In the rows, 128 means zero.
A state moves one step at a time under one of 6 hidden systems, and each row is a state written as 22 numbers. Each run below is a few steps of one system.
seq 1, Buz:
[[ 94 154 102 172 146 206 122 158  95 112 114 163 113 141 158 145 123 134
  110 148 171 181]
 [168 144 101  89 123 158  83 145 146 148 187 102 112 155 168 162 115 172
  114 151 125 173]
 [160 190 148 146  95 106 133 198 116 136 160 146 102  95 165 157 116  95
  109 117 138 141]
 [165 127 116 144 103 137 106 134 105 166 149 120 176  70  88 147  75 145
  115  98 155 151]
 [162  93 127  89  62 110 152 130 128 153 159 130 161 109 144 125 136 109
  122  80  94  95]
 [123 110 172 125 118  83 157 124 119 150  87 103 165  85  83 144 145  81
  137 140 127 106]
 [107  67 127 135 161 107 129  86 155 113 142 137 144 122  73 109 144 123
  150  92 128  89]
 [ 85  94 109 136 132 149 169 105 127  93  87 131 142 151 146 120 187 108
  155 141 111 114]]
seq 2, Buz (8 x 22):
[[ 68 111  78 196 156 187 152 138 125  59 136 183 108 147 162 130 188 103
  151 103 152 135]
 [144 147  82 123 151 175 105 117 144 107 121  58 150 159 167 177 156 181
  160 199 126 189]
 [180 218 139 149 153  84 117 180 166  79 187 129  93 140 189 135 124 139
  141 120 118 127]
 [162 196 126 186 124 162 134 161  85 116 110 143 193  89 139 126  58 161
  113 103 170 163]
 [197 119 146  57  94 138 127 126 132 161 169 112 197 142 165 111  81 174
   96  90 105 119]
 [139 135 228  93 113  89 174 173 108 163 112 141 163 103 137 131 123  63
   89 118 134  97]
 [105  49 173 116 174 137 118 108 128 163 146 142 179 102  46 133 112 109
  106  96 175 114]
 [ 85  30 122  98 123 165 162 117 139 124 154 151 145 151 146 142 208  79
  132 104 122 106]]
seq 3, duda (8 x 22):
[[100 147 160 126 147 153 125 141 102 144  93 152 106 143 128 119  98 127
   91 155 152 146]
 [118  93 130  95 129 143  96 122 131 166 162 150  91 141 107 124 107 135
   95 122 137 133]
 [ 92 105 134 126 115 143 135 151 114 147 131 153  91 121 130 153 159  77
  112 138 140 135]
 [127 106 115 135 123 122 103 128 130 160 145 107 120  91  83 170 134 113
  134 142 144 149]
 [131 118  88 156  99 117 130 136 136 116 157 133 111 100 128 148 159 104
  153 104 119 125]
 [143 137 102 149  97 123 143 123 117 122 102  97 164  95 126 150 141 125
  156 138 120 139]
 [167 155 116 132 107  89 131 121 142 113 135 110 141 115 133 115 116 148
  149 112 100 110]
 [129 160 127 148 120 120 154 121 114 101  84 137 145 130 141  94 111 141
  136 123 114 112]]
seq 4, duda, 8 rows:
[[124 107  86 136 126 143 131  96 137 108 113  97 153 132 125 138 157 147
  163 143 114 137]
 [153 158 119 119 124 106 132 132 151 105 134  96 125 143 165 138 150 141
  152 148  99 127]
 [141 185 120 157 140 130 123 137 124 101 109 125 126 131 145 118 103 158
  134 141 132 143]
 [143 141 112 111 111 154 122 117 119 129 127 142 130 152 152  98  91 171
  110 117 117 134]
 [125 144 160  97 109 130 142 145 111 148 108 146 113 147 157 112 111 122
   94 140 119 124]
 [115 130 159 119 141 118 111 130 119 158 123 148 100 124  94 117  92 123
   96 134 145 128]
 [ 94  85 120 125 123 141 122 118 123 145 138 161  94 131 105 121 134 108
  113 113 135 120]
 [105  91 127 115 118 129 129 123 128 150 122 116 117 118 109 159 164  95
  130 152 128 134]]
seq 5, fidod:
[[ 98 123 101 123  54 121 164 125 103 139  68 116  95 120 151 142 180  83
  144 168  86 127]
 [148 162 120 134 129  55  82 111 153 145 127  82  67 104  72 141 109 142
  150 168 109 130]
 [107 154  69 180  85 118 129 121 114 100 116 180  54 125 134  84 118 129
  139  96 103 111]
 [131 158  81 126  74 135 127  97 102 141  51  84 120 128 132 124 117 164
  145 186  92 154]
 [154 173 140  94  87  64 107 127 136 154 127 129  50 136 128  93  86 141
  109 140  83 106]
 [ 90 168 116 174 104 124 131 118  82 135  52 167  75 112  94  85  80 127
  114 140 132 129]
 [116 102  81  90  69 140  98  75 109 180  91 117  82 143  99 102  94 166
  111 157  94 139]
 [ 98 143 144 103  71  81 132 134 111 169  86 141  31 125 119 117 132  83
  106 167  93 112]]
seq 6, Vefa, 8 rows:
[[128 100 125 158 107 120 162 112 110 119 113 149 188  88  98 105 120 114
  139  70 131  96]
 [131  78 142  95 120 110 162  91 141 126 105  98 187 129 117 119 159 121
  150 123  98  93]
 [117 129 168 127 174  71 150 116 161  93 111 115 125 141 116 114 162 108
  156 140 111  88]
 [100 121 112 162 195 138 128 100 154  70 123 136 129 156 119 108 148 150
  158 127 138 119]
 [125 123 105 110 159 166 124 120 155  93 146 114 128 183 179 135 162 158
  144 151 118 144]
 [144 185 150 124 165 135 114 165 143 111 143 116 108 156 173 150 127 143
  120 167 140 159]
 [146 167 128 147 153 161 104 159 122 121 165 157 126 135 148 127  83 159
  101 110 162 156]
 [146 125 134 105 102 181 135 156 102 152 149 149 164 131 168 137 104 134
   89 108 145 150]]
seq 7, Lizu (8 x 22):
[[172 128 148  77  93 101 138 126 136 154 128  80 166 122 144 144 130 133
  129 144  95 123]
 [130 167 178 138 156  77 136 137 135 116 113 148 110 127 112  90  97 122
  120 119 127  96]
 [106  90 115 139 143 170 138  94 112 120 107 152 172 135 107  97 109 152
  121 101 144 123]
 [121  81 143  67 120 135 140 116 143 145 136 112 133 160 149 137 166 115
  121 145 104 117]
 [102 148 166 137 180 103 118 140 141 121 117 127  85 135 108 139 139 108
  126 167 144 131]
 [110 114  83 162 154 170 104 118 132 106 154 151 115 137 122 127 125 152
  134 111 151 148]
 [134 122  97 115  90 156 137 144 124 129 138 114 128 133 176 163 167 118
  135 145 112 150]
 [157 183 149 133 131  94 110 157 134 137 138 104 109 109 130 153 111 128
  126 154 132 145]]
seq 8, Vefa, 8 rows:
[[114  70 100 135 159 140 113  79 148 116 146 129 149 134  82 113 132 153
  147 101 134 114]
 [114 111 123 108 119 131 157 132 144 105 127 117 119 155 174 145 197 100
  148 148  99 120]
 [134 169 142 150 182 105 105 131 148 109 122  94 119 126 109 150 126 143
  148 170 143 147]
 [139 140  88 153 135 148 114 135 143  94 175 158 110 143 156 112 119 157
  133  91 130 132]
 [141 150 122 115 107 171 142 143 107 129 104 112 166 141 178 145 127 145
  119 155 127 159]
 [167 160 169  98 134 100 110 148 136 153 154 122 127 128 129 124  85 143
  100 127 129 127]
 [113 131 144 150 123 145 149 146 100 127 120 180 137 117 129 103 102 111
  101  89 149 117]
 [121  74 141  92 124 154 133 106 119 160 121 120 174 129 109 132 126 130
  111 128 134 128]]
seq 9, fidod:
[[120 102 160  88  88 101 175 139 130 134 126 149 123 138 160 114 168  76
  120 108  91  84]
 [111 131 155 157 186  98 117 108 137 122  91  96 143 104  60 141 126 125
  150 161 152 131]
 [114  85  85 121 133 141 118 100 157 104 173 159  96 162 135 100 147 144
  138  89 109 106]
 [109 151 133 134 130 139 158 140 121 105  80 103 132 141 167 154 176 108
  147 182 120 144]
 [161 158 130 120 167 104  82 131 163 124 176 109 100 140 121 134 101 168
  131 136 131 140]
 [115 156 114 160 113 164 151 158 103 100 124 178 119 136 174 111 122 122
  114 101 137 133]
 [155 136 129 105 117 154 116 123 113 156 110  89 171 125 131 147 100 163
  117 159 133 162]
 [145 131 169  99 113 103 131 153 130 151 162 158 113 124 135 113 106 109
   93  95 124 104]]
seq 10, Lizu, 8 rows:
[[174  99 114  88 145 118 114 127 187 108 220  98 149 153 164 152 166 146
  151 103 106 118]
 [122 195 167 174 164 110 172 172 126  72  92 127 143 124 172 144 163  93
  149 152 140 127]
 [174 142 119 139 181 158 100 122 146 107 169 108 199 133 128 132  85 197
  133 105 158 152]
 [146 143 155 103 112 146 179 169 128  97 146 155 162 161 223 117 156 110
  114  98 109 108]
 [146 154 206 117 182 134 134 157 119 143 111 102 197 118 121 153  99 130
  104 155 172 149]
 [138 107 164 116 176 144 128 151 150 112 203 182 145 152 148 105 111 130
   98  62 153 104]
 [101  97 167 132 152 175 173 159 108 120 117 140 196 121 150 164 172  79
  119 127 168 138]
 [154 102 172 103 194 119 104 152 174 131 210 106 158 127 120 175 147 119
  126 120 161 133]]
seq 11, Gufov:
[[114 104 134 172 218 129  78 137 163 113 212 156 106 111  67 149 119 125
  129  90 189 136]
 [110 105  65 162 115 217 157 146 114  85 146 143 171 137 195 165 188 121
  149 111 144 163]
 [204 165 148 105 129  99 113 163 155 140 172  49 181  99 152 199 138 137
  147 157 128 159]
 [163 171 141 189 152  88 137 166 144  81 189 173 143  93 131 109 103 119
  139  43 147  97]
 [146 115  99 159 127 184 161 101 104  97  96 119 252 116 136 114 110 172
  147  92 143 137]
 [188 102 179  48 125 103 152 127 162 137 169  94 206 148 165 126 137 138
  122 104  94  92]
 [114 139 222 148 201  92 171 152 135  94 113 155 177 119 112 108 130  87
  122 103 160  84]
 [100  52 129 127 214 185 123  86 149 103 146 131 200 156  98 123 142 157
  136 109 167 128]]
seq 12, Gufov (8 x 22):
[[149 147 164 101 101 127 142 161 110 157 126 126 144 119 153 143 115 112
   99 135 129 135]
 [129 116 152 137 136 116 118 135 120 151 142 149 134  97  85 126  97 115
  108 100 153 120]
 [107  78 109 130 107 158 145 117 113 135 126 147 151 119 121 131 148 109
  126 104 133 123]
 [131 104 139 106 117 111 138 126 137 144 126  95 145 114 120 162 163 102
  140 150 117 125]
 [121 126 133 152 151  90 126 130 151 109 146 130 106 112 105 136 151 104
  151 119 128 110]
 [115 126  89 161 140 143 132 109 134  92 116 123 136 130 129 129 149 142
  159 130 126 135]
 [154 146 115 111 124 121 124 124 149 113 137  97 131 147 159 135 139 155
  145 146 103 132]
 [146 178 149 140 145 104 131 145 134 107 126 135 121 133 145 111 106 139
  127 126 125 120]]

Which system made each of these runs?
seq 13, 2 rows:
[[148  80 114 101 153 143 122  85 158 112 164 127 180 158 123  92 116 177
  135  82 116 103]
 [107 121 184 104 152 131 185 141 130 100  96 134 166 159 174 121 173  94
  127 141 121 103]]
 -> fidod
seq 14 (2 x 22):
[[ 99 113 146 122 125 125 135 102 107 146  80 149 119 131  92  91 100 129
  109 130 127 110]
 [ 92  85 128  98 123 131 120  93 125 155 103 131  96 148  97 113 133 124
  117 151 116 119]]
 -> fidod
seq 15, 2 rows:
[[163 166 112 178 149 131 127 125 129  81 153 169 166 121 132  71  62 183
  131  51 139 108]
 [138 117 135  93  96 178 179 107  95 124  68 126 222 156 177  90 112 160
  113 120 108 121]]
 -> fidod
seq 16, 2 rows:
[[157 188 129 146 151 186 122 193 123  99 182 162 138 152 211 142 104 154
  100 110 164 167]
 [175 156 162 104 130 186 123 176 102 157 157 130 199 125 172 152  75 157
   79 118 169 172]]
 -> Vefa
seq 17 (2 x 22):
[[125  93 104 157 166 142 126 108 150  96 149 111 176 117 106 148 156 136
  163 112 145 131]
 [145 131 122 123 141 116 146 134 163  87 152 103 146 145 171 148 181 123
  162 133 107 119]]
 -> Lizu
seq 18 (2 x 22):
[[128 152 149 152 137 134 147 157 112 123 104 113 163 102 134 164 142 103
  133 150 150 148]
 [164 119 127 126 145 112 109 123 152 128 180 121 154 113 108 131 107 149
  134  92 134 120]]
 -> Vefa
seq 19 (2 x 22):
[[155 148  83 154 150 138 107 113 152  86 158 123 139 142 141 115 111 183
  152 106 124 135]
 [148 165 132 116 106 145 163 146 119 102 111 131 156 154 202 112 130 142
  123 127 107 125]]
 -> fidod
seq 20 (2 x 22):
[[126 140 147 154 162 128 143 133 127 110 102 102 174 110 116 152 141 121
  148 148 150 139]
 [147 107 115 121 156 127 114 120 164 108 185 126 139 142 132 130 137 147
  143 100 127 118]]
 -> Gufov
seq 21:
[[117  93 167 109 148 150 164 115 119 123 104 140 196 141 129 105 127 125
  116 109 137 105]
 [116  85 181  82 179 127 135 121 153 131 144 123 151 159 123 130 149 118
  116 135 136 111]]
 -> Lizu
seq 22, 2 rows:
[[142  88 136  94 132 105  88  98 143 171 166 132 116 121  67 109  82 150
  107 100 128 112]
 [ 81 103 127 139  88 137 172 142 103 126 101 171 105 121 145 124 171  65
  122 117 120 110]]
 -> Vefa
seq 23:
[[128  80 141 113 120 108 139 120 139 140 153 136 144 112 104 129 145 100
  129  95 123  99]
 [107 105 139 146 141 113 154 123 134 113 108 118 151 109 109 144 169  92
  153 133 130 114]]
 -> Vefa
seq 24, 2 rows:
[[112 102 106 126 130  74 105  86 162 122 145 138  59 134  80  94 133 131
  148 111  95  87]
 [ 77 137  87 165 116 129 149 104 119  91  63 132  82 142 134 114 169 116
  161 163 104 123]]
 -> fidod
seq 25, 2 rows:
[[ 74 147 171 135 177 124 165 117 124  86  61 166 102 179 143  71 134 120
  119 148 123  96]
 [ 88  86 129  97 198 171  95  83 148 128 123 133 106 193 108 105 120 172
  113 160 142 139]]
 -> Vefa
seq 26:
[[ 86 141  74 177  67 136 146 146 100 119 100 156  56 106 145 147 171  79
  143 142 115 141]
 [160 158  70 138  86 101  84 111 134 150 123  67  94  97 101 163 117 159
  158 173 104 165]]
 -> fidod
seq 27 (2 x 22):
[[117 131 121 147 140 124 153 133 141  92 115 107 140 129 149 152 183 107
  163 149 120 129]
 [150 149 120 140 169 105 107 121 165  99 152  95 128 133 122 141 135 154
  158 141 126 133]]
 -> Gufov
